In the data rows, the value 128 means zero.
Every row has a hidden score. How much higher is the second row's score than the first row's in each pair? 20 means about the same, 40 much higher and 0 much lower. The score is a weighted sum of the row's numbers plus the product of two more (or one squared), each taken from its middle value.
[182 180 169 179 103 157 104 136 177 151 149 174 154 149 150 172 162 146
 162  94]
[163 135 149 161 103 182 111 123 160 157 156 155 162 148 163 132 154 176
 154 138]: 18
[121  99 124 128 134 185 122  98 100 170 136 136 109 105 162 108 104 180
 145 137]
[ 97 100 119 111 180 106 172 147  93 131 130  96 119 143 161  97 134 161
 105 196]: 23
[ 94 134 106 102 103  95  94 119 110  93 102  94 111 134  78  96 131  91
 103  95]
[158 153 164 165 119 112 147 154 155 129 159 129 169 186 166 140 184 151
 117 160]: 19
[179 180 162 176 101 167  97 112 180 146 138 178 142 128 135 171 137 130
 179  96]
[162 109 163 163 169 166 163 164 123 174 127 160 132 151 175 150 149 174
 138 154]: 22
[148 139 123 149 101 151  97  87 174 113 200 115 177 136 147 104 141 146
 191 125]
[ 91 105  81  78 165 131 117  93  94 123 117 102  93  80 136  99  84 159
 110 162]: 13
[ 90 103  80  79 106  97  92  95  95  93  90 100  93  78  74  97  83  88
 103  96]
[169 154 154 160 104 186  95 114 153 166 105 193 106  99 123 182 109 133
 173  96]: 26
[127 163 124 127 104  94  96 132 140  93 112  95 138 150  89 114 156  90
 105  94]
[ 83 100 102 100 160  99 155 121  98  97 147  95 136 150 154  95 135 143
 103 202]: 11
[ 90 102  82  81 154 137 109  91  96 136  93  98  93  80  82  98  84 116
 104  96]
[187 167 178 183 111 158 131 156 168 158 139 173 152 160 161 174 164 152
 156 113]: 27
[124  97 161 138 176 111 192 190  93 159 103 148  95 133 143 162 121 123
 106 126]
[116 102 134 122 179 132 170 154  96 155 113 118 113 143 166 108 132 170
 101 182]: 19
[135 100 130 134 102 194  96 103 111 177 101 177  92  79 122 154  84 139
 180  96]
[129 100 149 141 146 118 166 166 118 137 145 116 149 173 167 118 168 160
 105 184]: 22
[138  98 131 148 118 185 113  99 137 159 166 139 143 120 163 111 124 178
 174 132]
[175 175 180 171 107 126 130 167 152 145  96 177 124 153 133 191 155 116
 120  97]: 19
[134 103 124 127 131 192 109 101  95 173 115 153 102  96 151 122  99 182
 147 117]
[ 83  99  84  82 140 147 100  86  98 127 115  95  92  83 124  96  82 155
 118 134]: 20
[142  99 139 142 118 189 112 116 111 178 101 177  93  80 129 157  84 141
 181  97]
[ 89 100  82  79 104  97  94  91  96  93  95  99  93  87  75  98  82  91
 103  96]: 19
[151 165 151 159 100 104 125 140 165 110 169 119 180 184 154 126 190 141
 114 148]
[139 120 125 135 116 128 117 118 145 115 174 102 182 166 161  97 169 166
 122 177]: 14
[ 83 100  80  79 102  96 107  99  95  93 133  97 141 147  89  96 140  90
 104 142]
[171 134 178 173 137 173 151 165 133 185 109 189 114 138 160 185 136 155
 150 107]: 27
[ 83  99  82  78  98  97  95  84  94  94 105  96  92  84  80  97  84  93
 101  98]
[113 107 114 125 119  96 134 123 129  93 174  95 171 169 142  95 165 117
 106 177]: 17
[154 135 178 169 148 120 176 186 135 151 130 149 138 173 165 161 167 143
 117 150]
[139 139 106 130 105 120  92  89 168  93 200  98 196 152 139  99 162 144
 150 150]: 20
[ 94 100 138 118 192 116 198 177  93 164 101 134  93 110 139 133  94 133
 106 135]
[ 93 105  83  79 106  99  93  87  96  95  93 101 101  96  79 101  84  89
 101 113]: 16
[172 127 172 169 156 170 156 162 133 178 128 173 136 155 174 165 153 174
 143 143]
[174 200 138 155 108 125  91  94 187  98 126 151 147 119  99 154 134  91
 164  97]: 17
[133 124 158 145 140 101 167 166 117 115 103 124 110 151 130 149 134  89
 102 114]
[159 114 161 163 158 157 158 152 136 163 153 145 152 163 181 136 159 177
 138 170]: 27
[146 130 155 152 138 104 161 162 134 123 148 118 162 185 165 125 181 148
 103 176]
[104 102 138 117 181  98 193 189  92 129  92 110 100 148 139 121 136 124
 104 165]: 18
[138 100 139 139 126 196 122 117 103 185 104 166  96 101 154 138 100 174
 143 108]
[162 145 155 167 115 149 129 131 167 139 183 134 180 172 174 128 176 170
 150 162]: 25
[131 126 158 134 135  98 167 186  95 129  90 148  92 135 114 174 126  91
 101  97]
[171 153 165 165 102 184 113 134 156 173 127 183 138 141 156 172 150 165
 144 102]: 16
[ 79  99  82  81 168 119 147 105  94 140 104  95  91  84 124  95  83 150
 104 147]
[ 87 100  81  79 101  99  93  93  97  94 117  98 104  79  77  96  83  89
 103  98]: 21
[ 88 101  81  78 134  99 122  90  94  92  95  98  94  81  78  98  85  89
 101 103]
[145 159 119 138 103 111  94  87 182  94 194  98 197 162 138  98 169 132
 141 139]: 20
[154 113 170 162 164 149 176 171 121 171 126 155 133 165 177 154 158 169
 118 160]
[190 194 172 178 109 138 105 141 184 130 132 167 163 166 144 170 173 131
 139  98]: 23
[100 117  81  86 108 100  93  93 151  92 178  99 164  93  75  99 103  88
 159  97]
[119 100 114 120 130 189 105  93  96 171 106 152  93  80 129 122  83 151
 175  97]: 4
[ 87  97  81  79 111  99  96  91 101  93 189  94 157 110 116  98 109 117
 122 167]
[ 87 108  79  76 104  95  92  83  91  94  98  97  92  81  79 100  86  93
 102  97]: 10
[146 122 172 151 159 118 182 198 104 159  87 165 101 151 143 175 142 126
 102 125]
[155 111 166 159 137 175 147 155 113 188  99 189  92 109 144 184 106 144
 152  97]: 21
[141 181 102 128 105  97  92  90 183  93 168 100 181 140  97  99 152  90
 137  96]
[186 192 172 177 107 138 108 147 175 139 121 173 150 156 139 178 166 128
 138  96]: 18
[105 160  83  93 104  97  92  83 161  92 152  99 165 129  79 102 138  92
 100  97]
[107 101 145 123 184 123 185 176  95 163  93 150  92 100 125 153  84 114
 108 105]: 14
[ 89 101 105 100 194 105 167 131  94 125 122  98 106 127 155  99 114 155
 103 191]
[104  97 112 113 141 156 129 106  96 147 147 104 124 120 161  96 118 183
 119 172]: 21
[138  98 121 142 117 178 102  93 147 143 186 126 150 111 152 105 115 163
 195 127]
[154 122 167 159 100 181 125 141 124 186 110 192  93 104 137 188 105 143
 156  99]: 18
[ 81  99  91  80 172 129 154 123  96 154 105  97  93  80 130  95  83 151
 106 145]
[ 90 101  81  77 104  99  93  85  94  94  95  98  91  83  77 101  82  93
  98  97]: 13
[164 191 161 158 103  98  94 144 167 108 106 152 136 148 110 171 159  92
 108  96]
[165 192 152 156 109  97  91 137 172  94 117 128 153 158 113 149 167  88
 105  96]: 18
[138 110 116 128 111 153 104 107 143 123 167 112 173 146 152  98 152 171
 135 163]
[ 89 122  82  82 104  99  96  93 154  95 176  97 167  97  77  95 105  86
 139  97]: 31
[ 84 114  82  80 101  98  96  86 139  95 157  95 130  83  79  98  82  91
 154  97]
[170 157 172 165 121 136 147 165 150 151 135 156 154 178 166 166 181 155
 112 142]: 11
[ 84  95  81  78 142  96 145 117  94  91 128  91 116 135 108  97 123  91
 107 187]
[ 91 104  78  76 167  96 125  90  92  94 123  99 101  97 125 100  87 137
 101 189]: 18
[ 92 104  82  79 130 101  92  89  96  94 135 102 114  84 106  99  83 127
 101 173]
[167 169 156 165 103 148  97 116 161 140 114 174 109 107 114 182 114 103
 171  96]: 26
[ 92 155  80  79 106 100  93  91 136  94  90 100 112  82  76  99  84  90
 100  96]
[111 103 135 127 177  98 178 154  96 115 136  99 134 166 161  99 151 138
 103 191]: 17
[135 156 126 127 101 127  95  94 138 117  99 167  93  83  80 174  84  91
 158  97]
[ 97 100 109 102 163 157 142 116  96 162 102 114  92  98 152  97  90 174
 101 154]: 14
[135 149 153 145 101  97 147 164 140  99 130 112 149 177 135 134 176 107
 106 138]
[167 155 174 167 105 152 123 151 142 164 100 190  96 118 127 198 120 116
 150  96]: 19
[142 125 171 157 144 122 181 185 122 154 120 149 130 170 162 158 165 145
 106 153]
[125 105 147 134 170  97 181 185  97 117 104 111 125 165 145 123 154 118
 102 165]: 16
[135 143 159 152 111  94 159 161 138 115 145 116 153 185 153 135 180 128
 106 156]
[116 100 126 122 147 167 142 127  95 168 119 129 110 122 162 107 118 182
 111 157]: 10
[127 111 110 127 114 105 111 104 148  91 192  95 188 160 151  98 166 144
 126 178]
[ 92 102  81  78 119  98 127 126  94  94  90  98  94  80  76  98  83  90
 102  97]: 31
[117 100 102 121 139 149 111  90 120 122 180  98 147 115 151  98 112 161
 169 158]
[ 83  99  78  78 182  94 141  89  92  95 102  92  93  80  76  95  85  91
 104 106]: 17
[141 104 134 140  99 203  96  95 129 176 129 170 106  88 139 146  96 163
 176  97]
[ 89 103  96  83 105  99 130 146  95  93  90  99  93 128  76  95 117  86
 103  95]: 22
[123 103 147 135 178 109 184 170  95 139 122 116 128 164 165 114 153 154
 103 186]
[174 153 168 174 119 157 137 145 163 152 157 157 168 176 174 151 177 169
 139 148]: 23
[ 99  98 108 118 172 118 152 113  96 121 161  94 135 133 164  94 124 159
 124 187]
[166 206 133 146 107 100  94  91 186  93 117 128 149 133  86 144 146  90
 121  97]: 26
[ 87  99  99  86 106  95 142 157  94  94 106  95 125 147  97  95 145  87
 106 145]
[ 95  95 136 117 156 100 187 176  99 103 112  93 115 160 137 105 145 108
 105 170]: 14
[ 82 139  82  82 100  98  98  91 124  93 103  94 115  93  79  94 101  88
 106  96]
[165 145 179 170 147 125 172 181 137 155 116 160 130 166 159 174 160 137
 119 135]: 18
[ 91 101  90  78 190  99 179 151  93  92  93  97  94 126 123  98 109 107
 102 182]
[148 129 173 154 137 133 168 190 110 173  99 180  92 134 141 190 132 129
 114  99]: 31
[170 198 126 152 108 123  94  97 192  94 149 136 163 122 102 138 143  96
 166  93]
[164 197 154 160 102 100  96 133 176  94 116 133 152 158 111 149 165  88
 105  98]: 18
[117 104 139 125 200  96 188 182  92 133 103 109 113 151 153 112 139 138
 103 177]
[155 137 176 167 110 152 146 168 126 174 107 191  93 117 134 194 118 123
 146  99]: 25
[ 93  95 139 115 132  96 170 179  98 112 106 121  93 105  91 149  90  88
 108  96]
[156 117 173 162 154 162 168 173 116 185 111 176 114 147 167 173 144 165
 127 133]: 14
[171 169 165 177 102 135 127 139 181 132 173 141 179 174 166 140 177 146
 154 139]
[ 99  97 142 121 181  98 190 180  97 136 101 123  94 112 121 138  93  95
 107 116]: 14
[166 129 161 157 108 192 115 137 128 188  87 198  92 101 136 185 105 146
 153  94]
[156 135 161 155 102 177 114 141 122 183 102 199  94  99 128 191 105 137
 154  97]: 20
[159 152 151 157 105 144 102 126 148 140 105 171 101  98 111 173 100  96
 178  96]
[169 157 164 174 114 143 134 141 171 137 168 140 180 181 172 135 181 160
 141 156]: 17
[ 97 109 110 108 104  98 132 135 107  94 122  99 142 163 111  96 154  88
 103 147]
[130 115 110 126 105 139  93  92 136 114 136 129 109  80 100 123  83  93
 198  96]: 27
[112  98 127 122 150 156 139 131  95 167 100 156  94  79 114 146  83 115
 160  96]
[153 194 127 136 109  99  92  98 164  92  89 134 110 101  74 153 115  87
 117  94]: 29
[ 92 117  82  80 106  98  94  97  95  93  88 101  94  80  74  97  83  88
 103  96]
[142 128 140 142 126 109 140 146 141 115 156 108 174 179 162 107 180 153
 102 178]: 19
[110  98 126 116 136 181 133 123  93 187 105 155  93  85 142 133  84 169
 125 105]
[160 169 164 159 107  97 140 166 152 116 123 138 155 180 144 154 183 120
 102 127]: 26
[146 103 136 146 138 164 128 112 137 146 169 125 161 152 174 106 150 182
 145 172]
[135 104 111 129 105 183  94  90 139 141 162 130 150 114 147  98 119 171
 170 131]: 18
[140 101 154 145 168 176 158 148  97 187  93 174  92 103 151 163  94 151
 145 106]
[ 80  95  95  85 137 130 128 108  96 145 107 128  91  81  81 124  83  88
 144  96]: 23
[ 98 148  81  84 105  98  93  91 142  95 101 101 101  81  77  98  82  88
 140  95]
[156 108 169 162 151 175 159 153 118 187 119 173 117 143 173 161 137 176
 136 139]: 20
[138 195 100 120 103  97  95  89 184  92 138 108 153 107  76 119 127  91
 141  96]
[116 139 127 115 104  97  94 130 105  94  97 136  92  79  77 164  83  89
 102  96]: 2
[165 185 155 163 103 102 105 132 181 101 153 127 179 177 141 136 183 121
 119 119]
[ 95  96 110 112 165  98 156 128  99  98 162  94 146 151 157  95 141 143
 107 202]: 14
[158 179 125 150 106 111  95  97 191  93 184 106 194 156 129 105 168 119
 155 113]
[136 140 168 147 113  98 163 189 118 139 103 156 102 146 124 178 142  99
 106  97]: 25
[164 145 159 164 114 154 132 141 160 150 159 144 170 171 175 136 175 172
 134 159]
[124 100 114 126 123 117 124 110 131 106 181  96 175 161 159  99 164 164
 115 187]: 19
[155 150 126 150 101 171  97  87 182 127 188 135 175 129 145 117 138 152
 191 112]
[155 172 119 142 106 128  96  94 177  92 144 134 139  95  89 135 108  90
 189  96]: 26
[ 80  99 105  90 100  94 140 156  96  94 103  94 118 145  89  92 141  88
 108 125]
[153 158 157 154 103 116 135 159 157 125 144 136 168 179 151 139 182 143
 104 151]: 20
[ 88 102  84  80 105  98  95  87  96  94  92  98  92  83  78  98  83  90
 102  96]
[174 185 153 167  99 159  98 100 182 137 134 172 135 115 119 171 129 116
 174  97]: 24
[173 165 158 167 101 181  94 120 175 159 148 175 153 139 149 162 150 161
 163  97]
[124  98 119 122 129 190 113 109  96 172 117 142 103  93 150 110  98 177
 141 122]: 11
[155 133 142 157 109 160 116 110 166 140 189 125 180 159 172 115 163 175
 159 158]
[173 200 143 153 107 143  94 101 194 110 129 161 153 129 106 165 144 103
 149  95]: 16
[ 94 100 129 110 196  94 192 169  91 131 108  96  98 141 151 104 128 138
 104 180]
[152 140 171 152 116 140 153 186 123 167  95 184  94 130 127 197 131 118
 113  95]: 25
[128 127 158 136 122 100 165 184 103 118  93 140  92 140 110 167 129  88
 102  97]
[145 109 144 151 143 140 147 146 135 142 165 120 167 165 175 108 166 174
 128 183]: 17
[ 82  97  81  80 180  95 160 114  93  91 104  95  93  79  79  95  86  90
 107 138]
[156 117 159 167 158 161 154 139 140 157 164 147 144 147 173 140 142 160
 172 148]: 21
[150 168 161 158 102  97 127 153 152  99 109 132 128 154 118 155 150  88
 106  96]
[126 103 154 135 190 139 189 177  93 176  92 155  92 128 156 154 117 149
 103 143]: 17
[147 193 103 120 109 100  92  91 166  92  89 111 119  92  75 130 107  92
 122  97]
[159 197 140 151 103  97  94 105 185  93 139 120 164 153 105 135 164  91
 117  96]: 9
[143 105 171 152 168 140 185 191 102 174  94 163 109 153 160 164 143 152
 104 148]
[ 88  98  82  80 107  96  95  97  96  92 166  96 157 116  82  96 116  88
 105 151]: 23
[ 93  99 130 111 182 104 186 170  96 142 108 105 101 140 153 106 128 148
 106 181]
[ 84  98  80  79 143 124  97  95  95 101 149  95 105  77 125  95  84 149
 126 156]: 20
[170 140 177 174 128 168 150 176 141 179 115 181 129 148 162 175 153 160
 137 120]
[ 84  96  98  97 159 160 129  93  95 155 116 102  94  82 148  95  84 172
 122 146]: 12
[104 101 121 110 131  98 154 146 101  94 132  97 145 174 137 100 165 117
 100 179]
[ 83  98 108 105 188  95 174 135  94 114 138  96 113 134 154  96 119 145
 105 194]: 24
[165 176 151 166 100 132 102 117 188 113 176 130 190 175 154 127 182 144
 140 132]
[ 91 102  82  77 105 100  91  88 106  94 161  99 140  83  78  99  86  94
 119  99]: 34
[168 164 180 170 104 130 148 174 148 153 115 170 132 161 148 186 165 132
 116 108]
[137 103 157 142 162 136 175 178 103 161 109 146 123 159 163 145 154 160
 102 164]: 13
[ 88 100  83  82 135  97 148 134  97  93  92  97  92  99  76  96  82  85
 104 135]
[ 99 103 134 108 181 100 192 182  93 117  91 106  93 138 125 126 120  98
  99 145]: 14
[130 137 156 140 116  97 160 175 116 106 100 123 116 160 124 149 153  90
 104 114]
[128 103 119 131 147 142 132 111 119 130 168 101 158 148 168  97 147 174
 131 182]: 16
[171 144 149 164 103 195  96  99 166 160 155 170 144 121 151 152 127 160
 191  97]
[175 156 182 171 122 144 152 182 147 162 111 174 136 165 156 182 166 146
 117 123]: 19
[129 128 100 126 104 121  95  92 166  94 203  97 190 138 135  96 146 135
 166 142]
[129 187 100 124  99  95  98  89 175  93 130  94 135  99  78 109 114  90
 138  96]: 38
[ 86 100  82  79 106  97  93  91  95  94 129  96 137 128  79  97 122  90
 103 111]
[ 92 102  83  77 106 101  92  86  97  94 168  99 155 122 102 101 116  92
  99 170]: 25
[103  98 101 110 128 140 120  97 103 125 171  92 150 132 157  94 134 176
 122 179]
[ 87 100 112  91 107 101 151 152 100  94  96  98  93 123  79 101 103  87
 103  97]: 18
[ 84  96  96  81 181  95 177 153  92 108 103  94  93 124 134  94 114 135
 106 187]
[142 116 132 133 108 164  95 111 112 155  87 179  92  82  99 169  84 105
 178  95]: 19
[178 182 179 173 105 134 119 159 165 145 104 176 132 153 136 188 158 118
 123  96]
[ 91 100  86  97 158 121 129 100  93 114 149  95 132 118 151  96 116 164
 108 183]: 14
[163 178 144 154 108 100 104 127 173  92 151 110 179 177 135 122 181 111
 114 128]
[166 169 170 168 100 140 108 140 154 149 107 180 105 122 121 192 125 104
 148  97]: 27
[ 97 107  79  76 111 100  89  90  94  94  82 103  92  80  75 102  83  88
  97  96]
[108  96 116 116 147 172 130 109  94 166 126 124  99 101 156  96  99 182
 128 146]: 23
[134 109 154 140 104 156 127 150 100 174 105 188  93  80 108 188  83 109
 149 100]
[155 159 157 151 107 110 138 168 153 121 129 134 159 175 142 149 180 129
 104 140]: 19
[ 86 100 116  99 179 107 174 145  96 137 115  95 101 131 155  99 121 157
 105 188]
[ 93  98  83  98 118 140  96  82 108 109 187  94 148 113 147  98 112 167
 145 166]: 25
[143 182 125 138 106  95  95 118 177  93 151  96 181 162 111 108 177  90
 106 103]
[ 82  94  90  82 188 130 156 117  93 149 106  99  94  79 117  93  86 128
 120 110]: 19
[ 89 100  94  77 123 104 114 116  95 122  94 130  92  81  77 137  84  90
 130  95]
[182 184 174 177 105 147 108 148 166 150 103 186 125 137 130 190 143 119
 147  95]: 24
[125 151 135 127 107  99 120 148 127  94  92  98 121 152  96 127 146  86
 102  96]
[101 104 104 104 148 174 116  94  96 168  93 145  92  81 117 118  82 137
 160  96]: 14
[169 188 152 172  98 129  97 107 190 114 164 145 164 144 134 147 151 115
 174  95]
[148 113 171 158 161 141 181 180 115 169 119 155 126 164 170 158 158 161
 109 160]: 17
[ 97 103 134 114 191 122 183 162  95 162  91 139  91  91 126 141  83 113
 108 105]
[ 90 103  81  80 155 100 121  91  95  94  95  98  93  81 100  97  84 115
 102 181]: 22
[ 89 102  80  78 172 147 124  90  92 148  91 106  92  82 112  97  84 133
 135  94]
[148 130 134 140 104 188  95 100 137 163 100 186  92  80 108 167  82 123
 187  96]: 32
[126 171 126 129 101  96  96 112 143  93 106 101 108 120  78 133 125  90
 106  95]
[149 104 139 144 141 179 128 123 121 165 134 145 136 136 169 120 135 184
 137 155]: 15
[174 148 145 152 111 199  90 108 150 171 107 191 118 101 133 170 113 153
 172  95]
[120 137  90 116 103 100  96  87 164  94 192  95 188 145 111  97 150  95
 130 127]: 21
[182 169 175 177 107 154 130 148 166 157 143 170 157 172 167 171 174 161
 138 126]
[144 132 139 149 112 121 130 132 150 118 183 109 184 177 166 104 182 164
 122 176]: 22
[163 125 172 164 143 164 158 166 131 178 121 169 133 158 172 162 156 173
 124 147]
[ 76  93  83  81  97  93  98  94 135  95 202  90 162  90  79  92  96  89
 151 107]: 39
[ 84  93  93 103 150  97 145 121  96  93 167  93 151 147 140  92 138 123
 108 192]
[ 88  98  82  81 130  98 122  96  96  92 105  96  93 104  75  96  86  88
 104 169]: 25
[156 152 131 153 107 132 100 107 175 107 189 114 191 159 154 103 165 146
 165 147]
[ 87 124  90  90 102  98  95 108 115  94 114  98 142 154  79  96 151  90
 101 113]: 18
[157 116 145 151 104 196 105 112 139 175 138 167 132 120 160 144 127 178
 160 114]
[169 187 147 162 103 116  94 111 191  99 173 127 187 171 141 133 179 129
 139 115]: 22
[ 88 103 119 102 194 119 177 145  98 148  95  99  93 122 156  98 106 154
 102 181]
[163 142 172 168 153 123 169 172 138 146 130 148 149 179 169 153 171 147
 117 156]: 24
[ 84  98  83  80 102  96  95  94  95  95 101  94 110 121  78  95 113  90
 106 110]
[142 141 168 147 116 100 162 189 119 133  96 153 104 150 124 177 144  96
 102 101]: 27
[169 167 179 172 110 128 149 182 146 153 107 173 133 163 147 181 165 133
 116 109]
[161 144 163 167 108 158 125 128 149 155 131 172 114 119 137 175 116 124
 180  98]: 20
[174 162 161 161 109 171  94 131 150 163  93 195  99 105 117 196 114 121
 154  95]
[175 170 176 177 111 126 145 166 160 144 138 157 156 176 159 165 177 142
 127 128]: 15
[164 195 157 167 100 101  99 130 183 101 139 139 156 155 121 154 167  98
 126  96]
[ 91 104  81  89 106  99  94  90 122  92 185 100 164 112 113  98 112 114
 146 147]: 21
[157 140 128 152 101 180  97  96 170 137 171 149 150 103 129 131 113 140
 209  97]
[152 101 167 157 169 166 169 167 102 188 100 176  99 131 163 169 125 163
 136 125]: 20
[103  95 131 128 185 110 182 152  97 132 147  93 128 148 168  93 138 155
 110 194]
[ 86 101  81  80 158 118 119  93  96 123  96  97  93  80  90  96  83 125
 106 117]: 18
[ 90 100  79  77 149  96  95  97  91  92  96  97  93  78  74  98  86  91
 103 160]
[181 169 179 177 108 161 125 166 155 170 107 190 131 145 148 186 153 145
 142  94]: 24
[124 106 165 140 152 107 189 198  96 154 101 150  95 145 138 164 135 120
 107 131]
[ 80  97  96  80  99  95  99 117  94  94 107  93  93  83  80 120  84  91
 105  97]: 24
[ 77  98  83  80 125  95 138 117  95  94 112  92  92  83  82 101  84  92
 106  99]
[170 198 150 162 103 106  95 113 184  98 127 143 146 136 108 158 148  89
 140  96]: 6
[ 85 109 102 101  99  95 100 115  95  93 112  88  95  77  76 119  83  88
 110  95]
[110 100 100 115 138 168 108  89 104 141 163 105 127  98 151  96  95 170
 165 147]: 6
[144 172 143 152  97  96 104 121 178  95 171 103 183 176 138 117 184 115
 110 126]
[180 179 158 170 104 172  97 114 185 147 150 169 158 142 144 165 155 148
 162  96]: 20
[131 103 120 136 149 129 134 108 132 115 181  98 168 152 165  99 149 160
 143 183]
[ 89 101  91  79 111  98 142 139  94  92  97  98 100 137  83  98 124  91
 104 132]: 25
[156 184 119 141 107 101  90  93 182  93 135 120 149 113  86 125 120  88
 166  96]
[109 135 138 119 103  94 140 164 101  95  96 108  90 136  88 143 126  89
 103  96]: 27
[ 88  99 121 100 143  98 163 162  92  95  97 103  93  97  82 130  85  92
 102  96]
[161 193 147 149 101 117  95 107 169 111  99 169 106 105  83 181 115  89
 132  96]: 16
[139  99 153 148 158 167 157 142 107 177 130 148 122 143 177 134 136 183
 125 159]
[176 159 160 170 110 166 112 129 157 155 124 181 128 122 138 170 124 132
 186  94]: 22
[106 102 142 121 189 139 186 161  96 174  97 141  92 118 153 135 100 154
 100 148]
[136 176 122 138 102  95  96  93 169  94 138  93 145 129  88 114 135  90
 130  96]: 29
[110 100 122 122 173 143 147 123  99 148 101 130  92  82 128 118  82 119
 162 103]
[175 148 177 172 119 171 138 170 138 182  95 194 117 139 153 188 143 152
 138  95]: 27
[154 204 137 150  96  99  97  92 193  95 135 134 150 131  93 147 144  90
 134  98]
[117  99 101 116 125 168 102  88 115 134 171 103 142 111 153  97 113 175
 156 154]: 15
[ 95 110  82  78 110 100  92  89 124  93 147 102 166 141  79 102 143  89
  99 129]
[127  97 156 143 163 140 180 169  97 167 124 138 120 155 171 137 149 170
 105 168]: 26
[135 112 161 152 170 104 187 183 109 145 124 132 130 169 164 140 160 143
 105 164]
[ 94  99 103 105 109  96 127 123 113  95 153  95 159 162 123  95 157  93
 108 169]: 13
[126 146 129 139  98  95 113 122 163  93 179  92 186 178 140  92 183 122
 108 153]
[178 182 149 162 105 172  93 100 184 137 137 175 143 115 120 169 130 126
 181 100]: 18
[ 92  96  91 101 121 184  98  91  96 158 123 124  93  80 125  93  84 150
 174  96]
[ 78  97  81  82  98  95  98 101  95  95 108  92  94 107  78  92  99  89
 108  95]: 24
[171 170 145 159 104 170  92 101 186 134 173 149 182 155 153 138 166 160
 162 119]
[140 174 121 129 108 101  93 108 165  94 134 100 171 165 102 101 170  89
 101 101]: 19
[ 91 101  81  81 105 101  96  88 102  92 144  97 121  82  76  97  84  90
 119  97]
[144  99 160 145 141 185 145 149  97 195  96 184  93 106 149 172 101 159
 135  99]: 5
[148 107 160 154 148 160 157 149 121 171 139 150 139 161 180 141 157 182
 121 164]
[ 88  92  90 103 128  92 124 107 105  94 187  90 163 142 148  91 145 150
 109 192]: 23
[170 132 177 172 141 173 151 155 133 183 115 185 117 143 165 180 137 161
 152 110]
[ 81  96  84  81 177  99 145  86  97  95 104  93  92  85  81  94  83  89
 103 107]: 11
[ 92  98  93  80 130 100 146 136  95  93  96  97  95 131  88 100 112  91
 100 131]
[145 160 144 141 109  99 124 157 149  92 130 109 165 178 129 127 183 108
 103 134]: 19
[ 82 101 101  88 174 144 148 126  95 169  98 128  92  78 115 106  82 128
 119  95]
[146 146 169 148 105 127 148 178 119 156  92 183  92 129 117 197 124 102
 106  94]: 30
[160 115 162 164 125 181 139 142 136 177 142 163 138 147 172 149 148 183
 144 139]
[161 114 169 162 144 178 151 157 122 188 121 176 121 140 173 164 141 176
 140 135]: 18
[145 156 156 147 104  98 145 167 144 110 124 124 154 178 141 141 180 116
 104 141]
[128 118 108 126 103 118  93  89 141  93 157 107 133  99 109 102  95  95
 188  98]: 18
[ 84 100 115  95 203  95 193 165  94 136  96  94  92 118 141  95 101 132
 103 168]
[136 101 169 147 169 141 185 186  97 179  97 167  91 138 154 172 125 144
 108 130]: 25
[ 83  97  82  80 148 138 107  93  96 118 142  95  98  80 134  95  84 159
 126 156]
[127  97 162 139 155 157 174 175  96 187 104 171  93 118 145 173 109 146
 115 112]: 19
[178 184 177 167 105 138 117 156 162 148  99 182 131 152 135 193 158 121
 118  98]
[ 82  97  98  77 171  96 185 160  93  94 106  92  91 126 111  97 103  93
 101 161]: 19
[152 130 164 164 152 118 167 165 142 137 153 130 161 178 172 132 171 150
 124 172]
[181 172 180 175 104 150 124 164 161 158 105 186 127 147 139 193 153 131
 129  98]: 22
[154 135 175 166 137 133 174 178 133 158 130 153 139 175 168 162 172 151
 108 150]
[ 87 101  82  84 162  97 136  94  93  93 126  98  92  88 102  96  84  91
 125 127]: 17
[ 96 104  84  78 177 129 134 102  96 139  87 110  92  82  97 101  83 101
 129  98]
[130 164 106 129 102  96  97  88 179  95 186  93 191 155 115  95 164  95
 125 115]: 30
